Each path below is one point turned by a fixed rotation once a step. After each direction that follows a path, write how fast that rotation turns it, in deg/step (0 if it stays still).
Each turn is a multiple of 5 degrees from 10 to 175, or 0.
Each row of a path follows its step; steps can be skipped.
Path 1:
step 0: [ 14.1 -16.7  -3.7  -7.4  11.4   4.2   7.2  -4.9  -2.1  -0.5  15.6  -8.0
  -0.4  12.5 -13.5 -15.2   2.7  -1.6   9.8  -0.5 -22.5   5.3   2.5   0.3
  -4.1  -8.8   1.7  20.7  -0.8  -6.5   6.2   7.8  10.2   9.1 -11.4 -10.2
   0.0  13.0 -23.7  -6.7  -9.3   4.9  17.9 -13.6]
step 3: [ -2.9   2.5  -3.7  16.0 -14.9 -16.2   9.2 -20.8  10.1 -15.2 -10.6   3.7
   0.9  12.4  13.7 -19.0  -3.2  -1.4   9.1  -9.3  -6.9   5.0   5.3   6.0
  13.8   8.0 -14.7   2.6   6.9 -23.3  -6.3   0.0  -7.0   4.7  -9.5   2.1
  12.6   1.4   9.5 -15.1 -11.4   1.1   4.0  -1.6]
step 5: [ 12.5   4.1   1.9  -6.0 -16.0   5.3   5.2  -4.5  -9.3 -13.6   4.0  -8.5
  18.4   8.7  12.0   6.1   4.6 -12.3  -7.7   4.3   6.9   0.2  26.0   1.3
 -12.0  -1.6  -1.5   7.2   1.3  -0.6   5.4  -1.1   2.5  20.7   3.1  -9.2
   1.1  -2.9 -16.0   5.9  11.0  10.5 -31.9  -1.9]
step 6: [ 21.3  -9.6   9.7   1.6   1.4   0.7  12.7  -4.6  -3.2 -10.2  34.9  -7.8
   8.3 -12.4 -14.8  -7.0   2.2  -7.9   3.0  -6.7   5.1  -6.8  10.1  -4.8
  -8.8  16.1 -16.6   9.6  10.8  -3.1   6.3   7.5  -0.9   6.0  -0.6  18.9
  -3.1  -4.4  10.9  -3.3  -9.3 -13.4  -1.1  -5.7]
step 7: [  3.6  -0.9  -3.6   9.5   1.7  -2.4   6.1  10.9 -10.2   1.9   4.9  15.6
   5.7  16.8  -7.8  21.2  -5.4  -0.6   5.6  -4.0 -18.5  -7.0  13.3  17.4
  -2.2  15.7  -5.8   2.6  15.0 -10.3  17.0  -5.6 -13.5 -10.7 -21.3  10.7
   2.3  -3.7  -5.5   5.0  -9.7  12.6  11.5  10.7]
step 9: [  8.0  -0.6   0.3   9.0  -7.6 -15.2   0.1 -11.2 -10.0   4.8   0.2 -10.0
  13.0  20.4   0.0 -15.9  -2.3  -8.1  -9.4 -13.4  -7.9  -2.0 -19.3  -1.2
   1.5   9.5   5.7  -6.8   3.8 -13.4  19.0   3.6  14.5  17.4  17.7  -1.5
   3.5  -7.1 -13.7 -12.2  14.9   0.1   8.6  -8.6]
step 10: [-13.3  -2.4   4.1  -5.0  -3.4  -6.4  20.8 -22.2   1.2  14.3  14.0  -2.2
   3.4   7.8   5.3  -2.7   6.8  10.1   8.0   1.0   9.0  -6.9 -17.5   5.9
 -14.5  22.2 -14.9 -19.9   7.0  11.2  -1.3   3.0  -9.8  12.7  -6.9   4.0
   7.7   5.7  -2.6  -3.0   5.1   0.5  -8.6  19.8]
step 12: [-12.6  -2.0  -7.9   3.2   2.8   3.3   8.4  -8.0  -5.2  -9.6  11.3 -12.7
  -5.3   0.6  -9.2 -21.8  -4.4 -13.2   5.5  -3.3  -0.9  12.7  24.1 -13.1
   1.2 -19.9 -16.6   1.6  -5.8  -6.0  19.9   4.7 -14.7   7.2  -6.0   6.6
   7.3   9.6 -20.5  -8.9  -1.2   0.6   8.0  -2.0]
step 14: [ -0.5  -0.3  -3.0 -12.2   3.0  -4.3  10.1   7.0  -7.1 -24.6   3.9  -6.6
  -6.6   6.7   1.4   6.5  19.5   8.5 -11.6   7.1  -1.7   0.2  -0.2  11.4
 -19.5   7.9 -23.8 -14.0  16.6   9.6  10.8   2.2  17.4  -1.7   0.1  -1.6
 -19.9  -4.3 -10.1   8.3  -8.4   4.6  -3.9 -11.8]
Directions:
[ 4.2  3.8 -3.7  6.3  0.4  3.1  0.3  3.4  0.9  3.1  4.0  0.0 -3.1  1.6
  8.6  5.8  0.0 -2.7  0.9  1.8 -4.6  3.5 -3.5  3.6  3.8 -2.1  1.9  5.7
  2.3 -0.9  4.5  0.9  0.8  5.0  0.9 -3.9  4.2 -4.1  4.7 -0.9  3.4 -1.4
  0.1  0.8] -> 175
[ 0.5 -3.7  2.0 -9.0  4.0  5.5 -2.8 -0.2 -1.3  0.6 -0.7 -2.2  0.5  6.2
  0.9 -4.6  0.1 -0.7 -2.0  5.9 -1.4 -5.3 -4.5 -1.0  2.9  2.1  1.3 -2.0
  2.5 -1.0  3.2 -2.9  4.2  5.6 -4.9 -1.3  0.3  0.3  2.2  1.5  0.5 -3.7
 -7.4 -3.2] -> 80
[-0.8  2.2  5.8  2.2 -4.1 -0.6  0.2  2.3 -2.2  1.2 -5.4  1.9  8.1  5.6
 -3.2 -2.7  1.5 -5.0 -0.6  1.5  1.9  0.5 -2.4  0.6 -1.0 -2.5 -0.9  6.4
  1.8 -4.6 -3.0 -8.2 -0.4 -1.3  0.1 -3.6 -0.4 -6.9  0.0  4.4 -0.3 -0.7
  3.0  4.3] -> 175
[-5.1  3.0 -0.5 -4.6 -3.3 -0.4 -3.9  2.0 -1.7 -2.8 -0.1 -1.0  6.5  1.9
  3.6 -3.5  2.9  1.5 -1.1  0.8 -2.7  6.7 -3.2  4.1 -2.8  2.6  2.2  0.5
 -5.7  0.2 -3.8  6.3 -0.8 -0.6 -3.9  6.8  1.7 -1.2  3.8 -5.2  6.1 -1.7
  0.8  1.7] -> 55
[ 6.7  1.6  2.6  1.8  3.9  4.0 -4.9  6.8  0.4  5.4 -1.9  4.0 -1.3  1.0
 -3.9 -0.7  0.3  3.4 -4.5 -4.6  2.9  0.7 -0.1 -3.4 -2.8  3.1  2.3 -1.3
 -1.8 -2.7  1.0  4.4  5.9  1.7  2.6  2.8 -2.3 -5.5 -0.9 -5.8 -4.7 -3.4
  1.9  1.8] -> 155
[-2.1  3.8 -1.1 -1.8  8.6 -6.0  1.8 -0.3 -3.8  5.5 -0.3 -0.1  0.3  1.0
 -2.0  3.2  4.3  0.5  2.2 -1.1 -3.7 -5.6 -2.3  2.9 -3.3  1.5 -1.4  1.6
 -5.1  1.0 -0.6  1.7  0.3 -3.6 -3.5 -4.1  4.4 -1.4  3.9 -0.9 -6.5  5.7
 -4.5  4.1] -> 115
[-1.1 -7.7  0.4  7.4 -0.5 -4.5 -1.9  4.4 -9.1  4.9 -1.5 -3.8  1.8 -2.5
  3.2 -4.8 -5.3 -2.6  2.7  2.4  1.6 -1.5 -2.5 -2.6  0.6  2.0 -2.6  2.5
  2.8  1.0 -0.9  4.4 -0.9  0.5 -3.6  0.8  3.6  3.4 -0.8 -2.7 -3.6 -2.6
  3.0 -2.7] -> 120
Path 2:
step 3: [  2.9  12.8   0.3  -4.6   6.4  -8.1  22.5  -9.1  10.3   3.1   1.1  -6.5
 -11.7  -4.3   2.3  30.3   6.4 -15.9   8.6 -10.4  -7.5   4.2 -11.7   1.6
  -1.1  -8.9  -7.1  17.7  -2.0  10.4 -15.7   7.9   2.9   4.0   6.8 -23.8
   2.6 -15.1  -4.2   3.7   1.4 -11.1 -12.9  13.6]
step 5: [ -4.5   6.9   6.4   2.2  -2.8   0.5   5.1  -7.1  15.8  -1.7  21.9 -11.0
   4.7   3.6   0.0  -5.1   7.7   5.6  -9.9 -12.8  -5.9  -9.1  -2.5 -11.5
   1.4  14.4 -13.7  15.1  -0.8  12.3  -7.7  11.7   5.8  16.2  -6.0 -17.2
  16.6  -3.4 -26.9  -0.1 -23.6  -8.7  11.3  -7.4]
step 6: [ -1.3   5.9  -0.6  -1.3  -3.9  19.7   5.2  -7.7  12.1  -9.9  23.4  -1.4
  14.3  10.1   3.8 -11.4   5.4   9.8 -13.4 -12.2  -4.6   3.6  -8.3  -7.1
   5.8   7.8 -25.4   3.3   5.3  18.7   2.9   3.7  -3.3   6.3  -4.3  14.3
  12.1   1.8 -14.9  13.7 -16.2   9.1   8.9 -17.1]
step 8: [ 13.9  20.5 -14.4  -8.4  14.9  17.8  -2.2 -11.0  -2.9   2.5 -11.1 -13.6
  -0.1   7.2  -1.8   1.1   8.3  -6.5  -2.0  16.7  -1.1  12.3  -1.8 -16.9
   6.4   7.8  -7.9   3.9  -6.9   1.7  -1.5   4.4  -6.5  -5.5   1.7  35.3
 -15.4  -6.2   2.5  13.9  -7.1  12.4   6.6  -2.0]
step 10: [  2.6   8.1   6.3  -2.2   2.5  -8.6  11.0 -20.6   5.8  13.4  -1.0 -22.8
   8.1  16.5   9.1   9.1   3.7  -3.2  13.8  21.1   4.9 -19.5 -14.7  -1.1
  -1.0  -3.1  -0.1  -0.9 -14.4 -16.1  -4.0 -16.3   4.7 -11.0  -4.5   7.8
  -8.8 -11.2   2.7   7.8   0.3  -6.1   7.1  20.5]
step 11: [  3.5   2.5   8.6  -1.4 -13.5 -12.2  -1.5  -9.2  13.8  -2.5  16.1 -26.4
  10.0  -3.6  -8.0  17.5   8.5  -1.7   2.9   7.5   5.7 -23.1 -19.1   9.0
  -6.9  -3.9   1.3  -4.0 -11.7 -14.7  -5.9  -6.9  12.7   2.5  -3.5   0.8
  -0.6  -8.1 -15.8   2.7  -2.8 -11.9  -8.3  23.5]
step 13: [ 13.4  -0.2  -1.7  -5.6  -0.6 -15.7   2.7   1.3   6.0  -9.3  25.3   1.1
  10.0   7.2 -27.9   6.0   0.7   7.5 -11.8 -16.3   6.6  -5.4  -1.0  11.6
   1.1  21.2   6.8  -3.4   4.5  -1.5  -7.4  10.8   4.1   8.5  22.2   1.9
  -8.5 -21.2  -6.6  -0.2 -12.4  -5.6  -9.4  -8.0]
step 14: [  9.9   7.3  -4.2 -14.9  -1.7  -9.0  10.2   8.9  -6.9  -0.2  16.7  13.6
   4.7   6.5 -23.0  -7.3 -12.4   5.6   2.0 -10.3   0.0  11.4 -11.1  -8.6
   9.3  15.2   3.6   5.6   9.7  16.7  -3.1  11.5 -13.6   3.4  16.8  11.1
 -15.3 -19.9 -10.7   7.3 -16.6  -0.4   6.7   0.3]
step 16: [ -4.9 -15.0  14.6 -21.0   4.8   0.3   5.4   1.2 -10.3  -0.3   3.5 -11.4
   7.6  11.3  14.3  -3.1   3.0  -2.1  23.3   1.9  -4.6   6.2   5.2 -35.6
   4.2  -1.2   2.0   3.6  -4.2   3.7  -9.3   7.7 -13.7  -6.2  -7.3   7.1
  -7.3 -21.6  -0.6   2.1 -11.3  15.0   9.0   5.3]
Directions:
[ 7.2  0.7 -1.4  2.0 -2.8 -2.5 -0.3 -1.2 -0.7 -3.3 -3.6  0.0  1.4  3.2
 10.8  4.4 -1.2 -3.3  2.2  2.8  0.2  2.1  6.0  4.4 -0.5  0.7 -2.4 -2.0
  0.2 -4.0 -1.3  1.8 -2.3 -1.5 -3.5 -1.0 -1.1 -1.0 -4.2  1.8  3.7 -5.2
 -2.7  8.0] -> 45
[ 6.0  3.4 -0.4  3.8  2.8 -2.2 -2.3  1.7 -1.9  2.4  1.0  1.5 -3.4 -0.7
  4.4 -2.0  8.7 -1.5 -1.0  1.9  1.3 -4.3  0.9  0.8 -4.1 -4.8 -2.8  4.8
  4.7  9.7  0.9  2.7  3.2 -1.9 -3.3 -3.7  3.3 -2.0  1.4  3.4  1.1  3.1
  1.6 -3.1] -> 20
[ 1.4  4.7  5.6 -4.1 -2.7  1.0  1.7  4.6 -0.1  3.7 -4.8  1.3 -1.9 -2.3
  3.2 -1.7  6.1  0.0  1.8  1.6 -2.0  0.3  0.9 -8.4  4.5  0.5 -3.1 -8.8
 -3.1 -3.4  4.1  2.8  2.2 -0.5 -1.4  2.4 -3.3 -0.2  6.6  2.2  0.7  2.8
 -2.3  0.5] -> 45
[-0.6 -0.2  1.6 -2.0 -1.1  0.8 -4.8  2.3  1.6  1.9 -4.3 -7.3 -1.7  0.2
  3.1  6.5 -3.5  2.7  4.4  0.4  1.9 -3.7 -2.3 -1.1  4.2 -2.8 -1.5 -1.1
 -5.8  5.4 -3.1 -5.5 -2.6 -2.9 -1.9 -6.6  4.2 -4.1  3.1 -5.5 -3.4 -1.7
  1.9 -0.1] -> 55
[-7.0  7.7 -4.2  5.1  3.8  3.2  0.7 -5.6  1.2 -1.4 -2.9 -3.5  0.6 -0.1
  3.7  0.9  1.2  4.3 -2.4 -0.2  0.2  7.0  2.3 -2.3  2.8 -5.0 -4.5  0.3
  1.2 -4.3  6.0 -0.5  3.3  1.9 -1.4 -2.3  1.9 -1.9 -4.6 -1.4 -2.0 -0.2
  2.0 -3.9] -> 25
